Each path below is one point turned by a fixed rotation once a step. After each direction that follows a path, write how fast that rotation turns it, in degrees per step (0 if it stays still).
Each turn is a multiple of 5 degrees from 10 to 175, or 0.
Each row of a path follows its step; steps can be skipped.

step 0: [  1.8 -11.1  17.2   4.5 -17.9  -5.0  -8.9   2.9  -3.6   1.1   4.2  10.3
  -6.0  -9.5  21.5   4.9  13.5  -1.6  -9.7  12.1  32.2   9.5  -6.2   9.6
  -3.3 -15.3   7.7   4.3  18.7  -7.4]
step 1: [ 33.4 -16.3   6.9  -1.7  -5.2  15.9  13.8  -9.1  17.9  14.8 -11.6  11.6
   8.9  -7.1  -0.2   1.7  -6.3 -20.0  -1.9  -4.4  12.5   6.5   2.7   2.1
   5.8 -18.6  -0.8   3.4   4.7   2.1]
step 3: [-12.7   5.4   4.4 -23.8   2.5  -4.5 -16.7   4.0  -5.7 -15.7  -0.6   8.4
  -4.5  20.7 -17.9 -13.0  19.7  -4.6  13.0  15.1   3.9  -3.1   1.9  15.2
   8.4  10.5 -10.8  -9.8  13.4   2.6]
step 4: [-19.3   1.9  -2.2  -0.3  -7.4  20.0   5.3  -1.8  10.1  -4.8  17.9  18.8
  -0.6   1.6 -16.6 -15.5   4.3  -6.3  -7.2  25.5  -3.5  12.2  -9.7  17.9
  10.5  -5.5   0.6  13.3 -12.8  -4.6]
step 5: [  7.3  -7.8  -2.2  16.5 -16.6  14.4  -2.1   1.0  -3.4  -0.8  11.2   1.5
  22.5  -4.9   4.2 -15.6 -13.1   5.3  -4.1  10.9 -29.8  24.0   4.1  -6.7
 -16.1  -5.2   3.4   1.5  -2.4  -5.5]
step 8: [ -2.8  -7.6  17.0  -7.2  -7.6  -8.8 -14.8   2.3  14.0   9.4   0.3   4.6
 -17.5   8.3   9.3   8.1 -14.3   1.8  -4.3  10.7  -4.1   0.3   8.0  -6.1
  -3.1  -4.3  -8.5  41.5   6.1  -4.8]
step 9: [ 10.2  -9.3 -14.4   9.1 -12.4  -5.5  11.4  12.4   4.2  10.7   0.2  24.8
  -1.2  23.5  -6.3  13.9   0.0   1.7  -4.1 -13.4  -7.8   5.8  19.0  -5.1
   6.5   0.2   8.5  14.3  21.6   3.0]
step 10: [-17.8  -4.3 -16.6   2.7 -10.7  10.8   1.2  13.4   8.5  13.5   0.5   0.2
   7.0  -8.6   3.2   5.3  18.5  -9.9   0.0 -13.3  -8.9  -6.7   4.6  -3.4
  10.3   2.6  -0.9 -22.6  22.2  24.0]
step 11: [-19.6   3.3  18.2   1.6 -12.9  -4.7   3.4  -4.9  26.9  -6.7  -7.3 -16.3
   4.8 -14.5 -10.3 -19.2  12.2  -8.8  -1.6   2.7   8.8  -7.3   0.4   2.9
 -12.5  15.1 -19.0  -3.7   9.7  10.5]
step 12: [  7.1   3.7   4.6   7.5  -3.9  -2.6  24.4  11.2   6.2 -29.9  -2.8 -18.3
   5.5  -4.5 -16.2  -5.6   3.5  -7.8   0.8  15.6   9.8   7.5  12.8   4.7
  -0.6   4.5   3.4  27.0  -3.9 -10.3]
Speeds:
[  0.3   1.2  -1.0   4.5   1.2   1.9  -2.4   2.6  -0.7  -2.1   4.2   7.1
   0.5  -2.3  -1.6   2.2   2.2   9.2   8.2   4.0  -1.1 -10.2  -1.9   7.2
  -1.3  -3.5   3.7   9.9   3.2  -1.2] : 80
[ 4.3 -3.3  3.4  0.9  7.7  4.2  0.5 -4.0 -8.4 -0.1 -2.7  3.4 -5.0  0.6
 -0.2 -3.3  0.6  9.5 -1.0 -1.5  8.0 -1.5 -6.9 -4.6  0.2 -4.1  0.4 -7.1
 -6.0 -0.8] : 10
[  3.6  -2.1   6.6  -3.1   3.9   0.6  -1.5   0.0   0.2  -2.5 -10.5  -5.4
  -2.2  -1.1   2.9   7.8  -8.8  -2.0   7.1  -3.2   1.0   4.7  -0.6   8.9
   2.1  -3.9   3.6   2.1   1.3  -1.9] : 60
[  3.0   3.8  -6.0   2.8  -8.1   4.8  -3.2  -1.8 -11.3  -4.6  -4.8  -1.3
   2.2   3.5  -6.4   5.5  -3.5  -1.3   4.1  -3.2  -1.5  -2.8   3.9  -9.0
   1.7   1.0   2.4  -0.4   2.9  -0.4] : 100
[ 3.8  2.7  1.0  4.0 -1.3 -5.0  6.6 -9.2  3.3 -0.3 -1.4  7.8 -0.7  7.5
 -9.0  1.6 -0.5 -5.0 -2.0 -5.2  3.3 -3.5  0.7  8.4 -2.4  2.3 -0.9 -1.4
 -2.5 -4.2] : 135
[ 2.8 -7.4  8.2 -3.1 -3.6 -1.2  2.2 -2.7 -2.2 -5.5  7.9 -0.1  1.0 -1.3
 -4.4  2.3 -3.7  0.1 -9.3  1.3 -1.3  0.7 -5.0 -1.9  6.5  3.0  8.8  5.8
  2.2  2.1] : 90
[ -5.1   1.4  -0.4   5.6  -0.9  -2.1   0.4  -5.6   1.7  -2.6  -1.7   4.0
  -1.6   6.5   5.2   1.0   6.0  -0.6  -0.1   4.1   0.4   9.9   2.2  -5.0
   4.5 -10.0   5.7   5.9  -1.5  -5.1] : 85
[ 1.5  4.7  3.9  1.0  5.2  8.0  1.0  3.9  8.8  2.9 -0.8 -1.1 -0.3  8.5
 -0.2  0.2 -0.4 -2.6 -1.6  1.0  3.1 -4.7 -4.5 -5.7  1.9  0.2  2.8 -2.4
 13.0 -2.6] : 45

step 1: [ -3.6 -15.2  17.3   7.8  11.4   9.2   6.3  24.9   3.6 -12.4  -8.1 -14.7
  -7.9  22.5   0.5 -12.9  -6.8   2.5  13.0  -3.3  10.7 -17.6  -2.2  -7.7
  -8.6   2.2  16.7  -2.9  -4.8   0.0]
step 2: [  8.6  15.3 -17.9  18.5  10.3  -5.9  -1.3  20.8  -2.0 -23.6   0.3   2.5
  16.1  18.4  -5.6 -10.5 -11.3  12.4   8.1  -9.7  10.4   2.6  -6.9   7.0
  -2.2 -10.0   5.8   2.5   2.1  -0.9]
step 3: [ -0.6  15.8 -11.5   3.8 -17.9  17.9  -3.3  24.0  -8.4 -16.7  -1.4  -5.2
  -9.7   6.5  -1.8 -15.7   8.7   1.7 -15.7  -1.4   1.1   4.8  -3.7   5.8
 -25.7   3.0  -3.2   7.8  -8.2  14.7]
step 4: [-14.0   4.5   8.6 -18.7   3.7  16.6  -9.0  29.0   3.9 -12.0  11.1  -0.7
   0.2   7.2   7.2   4.7  -3.6 -13.7  17.5   2.6   3.1   0.4   3.2   5.3
 -24.6 -12.9   8.7   3.4  -8.5  -3.5]
step 5: [  0.5  -2.3   6.7   4.7   2.3  13.7 -12.2  21.3   2.4 -20.4 -11.8 -12.4
  21.3  -4.2   2.7 -11.4 -11.0 -13.4   4.6   4.5   3.7  11.3 -19.4  -2.7
  12.6 -20.5   6.0  12.2   6.9   4.5]
step 8: [  6.3 -18.2  13.9  -8.1  -1.0   3.9  -1.5  21.6  -3.1  -1.7  -0.1 -16.1
  15.7  -4.5 -21.6  11.7   0.4 -11.7   1.1   1.5 -17.1  12.3   8.7 -19.3
  -2.1 -23.4  -0.4  -2.9  -2.6   2.0]
step 9: [  5.6 -12.1  14.8  11.1 -12.0  -5.1  -8.2  25.4  -2.8   8.6 -24.7   1.5
  12.6   7.3  -5.1  12.3   1.4   1.9   0.8 -14.4   7.2  -1.4  -6.9   7.3
  19.0  -7.7   1.1 -15.6 -14.6   4.7]
step 10: [ -5.8 -10.0  -0.8   7.6  -3.1  -3.1   4.7  22.5   3.3  -0.2  -9.2  -8.1
  12.8  16.2 -14.8  -2.6  -0.8  16.0  -1.9 -25.2 -12.9 -20.3  -4.2  -9.0
  -8.2  15.0 -15.2  -3.2   8.4  -5.7]
step 11: [ 10.9   5.5  -6.2   1.0  -3.4 -17.1   3.6  14.9   6.3 -11.3  -3.9  -4.9
   8.6  10.1 -20.1  19.9  -2.8  13.8  -2.0  -9.6 -10.0  22.0   4.5  -4.0
 -28.9  -4.2   3.0  -5.6  -8.5  -0.7]
step 12: [ -1.9  -2.1  22.8   5.7   0.6   3.0  -0.5  22.1  -4.3  -6.3 -22.5 -17.4
 -12.5   1.2 -11.6   2.8  10.9   3.4 -10.2   1.9   8.6  -0.9  -5.8  -3.4
 -16.6   1.7  22.3  -7.7 -21.1   0.3]
Speeds:
[ 2.8  4.1 -7.5  1.3 -5.8 -1.1  3.2  3.8 -4.0 -2.4  1.2  0.3 -4.1 -3.5
 -2.0 -1.4  4.1  7.7  6.6 -0.5 -5.1 -1.5 -4.2  6.6  0.9  4.4 -9.9 -1.7
  7.8 -1.4] : 95
[ 2.3  3.7 -4.7 -3.8  2.4 -6.6 -3.5  2.8 -0.1  3.3  7.2  9.2  4.2  4.4
  0.6  8.0 -0.5  1.4  8.3  0.0  3.6  2.4  4.9  5.6  0.7 -4.5  1.7 -3.6
 -4.7 -4.2] : 160
[ 3.7 -5.8  2.1  3.1  6.6  0.1  3.5  3.3 -0.1 -3.6  2.7  0.7 -6.3  5.7
 -0.1 -1.8 -5.0  6.5 -8.7 -4.4 -3.8  4.8  1.8  4.6  0.3  4.5  0.9 -9.3
 -3.1 -5.3] : 35
[-6.9 -2.8 -1.9  0.9  3.7  2.1 -8.9  1.6  2.0 -2.3  1.5 -2.2  2.9 -2.8
  1.4  7.7  7.1 -4.4 -0.7 -5.4 -6.5  5.8 -2.0 -3.9  6.4  2.9 -7.7 -5.1
 -2.9  2.2] : 25
[  5.2   8.2   1.3   3.3   1.1  -5.1   2.8  -3.1  -4.6  -0.9   4.2  -3.6
  -0.3  -0.1  -2.0  -0.2   0.1   2.5  -2.8  -1.2  -4.6   7.9  -8.1  -5.1
   4.3 -12.7   2.2  -0.2  -0.6   3.4] : 120
[-7.4  0.7 -0.2 -7.2 -0.2  2.4 -4.8  2.5 -1.6  3.4  3.9 -0.5  1.4 -3.4
  2.9 -8.4 -1.2 -0.1 -4.3  5.0  4.3  9.8 -6.5  3.8 -0.5 -1.2 -1.0  1.7
  3.1 -9.9] : 35
[ 5.7  0.6 -2.8  5.1  2.0 12.0 -0.5 -0.5  1.7  3.2  5.7 -3.9  3.5  4.8
  3.6 -0.4 -1.4 -8.7 -0.8  3.1 -3.1 -2.1 -1.3 10.5 -1.8 -4.9 -2.2 -1.7
  2.4  3.7] : 25

step 0: [ -4.6  23.4  -2.0   4.2   1.4  18.1  11.2   6.8   8.8  -1.6   1.2   2.5
  -9.5  10.0  13.3 -23.4 -19.3  -7.4   0.0 -13.1   1.6  -9.1   9.3  12.0
   9.4  26.5  -8.7   2.8   4.3  -9.5]
step 1: [  0.2  -4.4  19.2  -0.2   1.4 -10.6  -4.9   9.3   5.1  -5.2  21.2  17.4
  -8.0  15.5  -5.0  12.6 -14.1 -25.7  14.3  -3.9 -18.0  -2.1  -2.6 -11.0
   5.5   7.0  12.0  17.3   6.0  -6.9]
step 2: [ 12.7 -11.7  -7.0   4.4   0.6   4.1  -0.4 -20.6  -1.9 -12.7  -7.4   0.1
  15.3  -8.7 -13.5   8.3   0.9  -2.7  18.8 -21.1   8.2  -5.9 -30.4 -13.2
   0.0  17.1   2.9   5.8   1.9  -2.0]
step 3: [ -5.6 -24.4   1.7   4.9  -0.4  16.6  14.1 -11.5 -13.7 -10.4  -7.8 -13.6
  -8.3 -17.9  -9.5   8.3  -7.3   7.2  -5.3  12.8   5.6   5.6  13.8  -2.1
 -11.1  -1.2  18.9  17.6 -12.8   1.0]
step 5: [ -0.4  27.3  -0.9   2.7  13.1  -5.0  -7.9 -15.2  -9.7   4.4  -7.0  -3.3
  -1.3  -7.8   3.7   6.7  26.3  14.1   0.5   7.8 -13.8  -5.6   9.2  16.1
   8.4 -18.2  -6.4 -16.8  -7.9  11.5]
step 6: [  2.1  23.4   5.0   2.5   7.8   4.5 -19.0  23.9  -8.8  -8.8   0.2  -1.7
   1.5  13.4   5.1 -28.1 -14.1   7.5  -7.5   4.1  15.7   9.5  10.5  -1.0
  -4.8  -7.0  -2.6 -14.4   3.9  14.3]
step 7: [ 12.4  11.6  18.3  -6.0  -4.0 -25.5  -2.3   9.7  34.3  -5.9   3.1   9.5
  -3.4  11.0  13.1  -9.1  -0.5   6.1  -8.6  -0.4  -4.3  -3.4  -5.2  10.1
  -8.0   3.3   7.8   7.9  13.2 -14.8]
step 8: [ -1.5  -2.2 -17.3   2.6  -0.7  11.9 -10.8   1.8   6.9   4.1  -3.5  18.7
  -7.7  17.3 -20.6   5.9   3.9  -6.0 -14.2  -6.9  -2.4   3.7 -27.3  -5.4
   4.6  10.4  12.6  -5.4   6.6 -25.5]
step 11: [ -0.3  -5.0   7.6  -4.6  -0.9  12.0   5.1 -15.5 -32.6   4.1  12.8  15.0
   7.5 -10.6   2.2  11.4  16.2  11.1  19.8  -7.1   8.8  -6.5   1.2  11.4
   9.2  -3.3 -14.0   5.0  11.9  14.0]
step 12: [  8.0  10.4   1.9   6.3   1.8   8.8 -10.0  -2.5  -8.1  -4.5 -14.6  13.5
  16.4 -24.4  -1.9 -14.6 -15.4   8.1  10.2  15.6 -11.2  -6.3  24.5 -11.3
 -10.3  -8.5  -1.1   2.3  -7.3  12.7]
Speeds:
[-1.0 -4.4  7.6 -2.9  3.4 -4.1  6.1 -5.5  3.8 -7.2 -0.2  4.7 -5.2  4.0
 -3.3  0.7  6.6 -3.1  3.4  7.2  1.5  0.7  5.9  5.9  4.7 -5.0  5.5 -1.0
 -0.2  2.0] : 175
[ 0.4  2.7  3.6 -3.7 -4.5  6.2 10.8 -0.1  2.3  7.2 -0.5 -7.4  5.9  1.7
 -4.0  6.0  3.4 -1.9 -4.7  2.1 -2.0  8.9  0.3  0.7  1.0  3.2 -0.8 -5.4
 -3.5  2.6] : 65
[ 2.8  6.5 -7.9  2.6  4.4 -2.6  1.0 -3.1 -0.5  2.4  2.7  4.8 -3.7 -6.5
 -7.7  7.5 -2.0  4.4  1.1  4.4  8.6  0.5 -3.2  2.2  4.3  5.4  0.4 -5.4
  3.6  2.8] : 120
[-1.6 -2.2  3.0  1.1 -5.9  5.0 -6.3  1.7 -6.2  1.5  7.4  3.4 -7.5  7.0
 -4.4  6.9 -2.5  1.6 -6.4 -6.7  3.8  0.1  4.2  2.3 -1.4 -2.9  3.7 -0.5
 -4.7  4.2] : 145
[ -3.4   2.9   4.3   4.7  -2.4   2.5  -6.8  -2.1  -0.4  -4.3  -8.4   2.1
   6.5   1.7  -2.7   2.9   1.0   1.0   4.0   2.3   3.3  -3.6  -3.1  -6.8
   5.7  -2.0  -1.4  -7.3 -11.0  -2.0] : 110
[-5.4 -2.0 -1.6 -6.1  8.2 -0.6 -3.7 -3.5  3.0  6.9 -4.9 -2.2 -5.8 -2.0
  1.1  2.0  5.1 -4.4 -5.9 -2.9  6.5 -0.7  8.0 -6.3  1.9  2.6 -5.3  2.5
 -2.7 -3.7] : 70
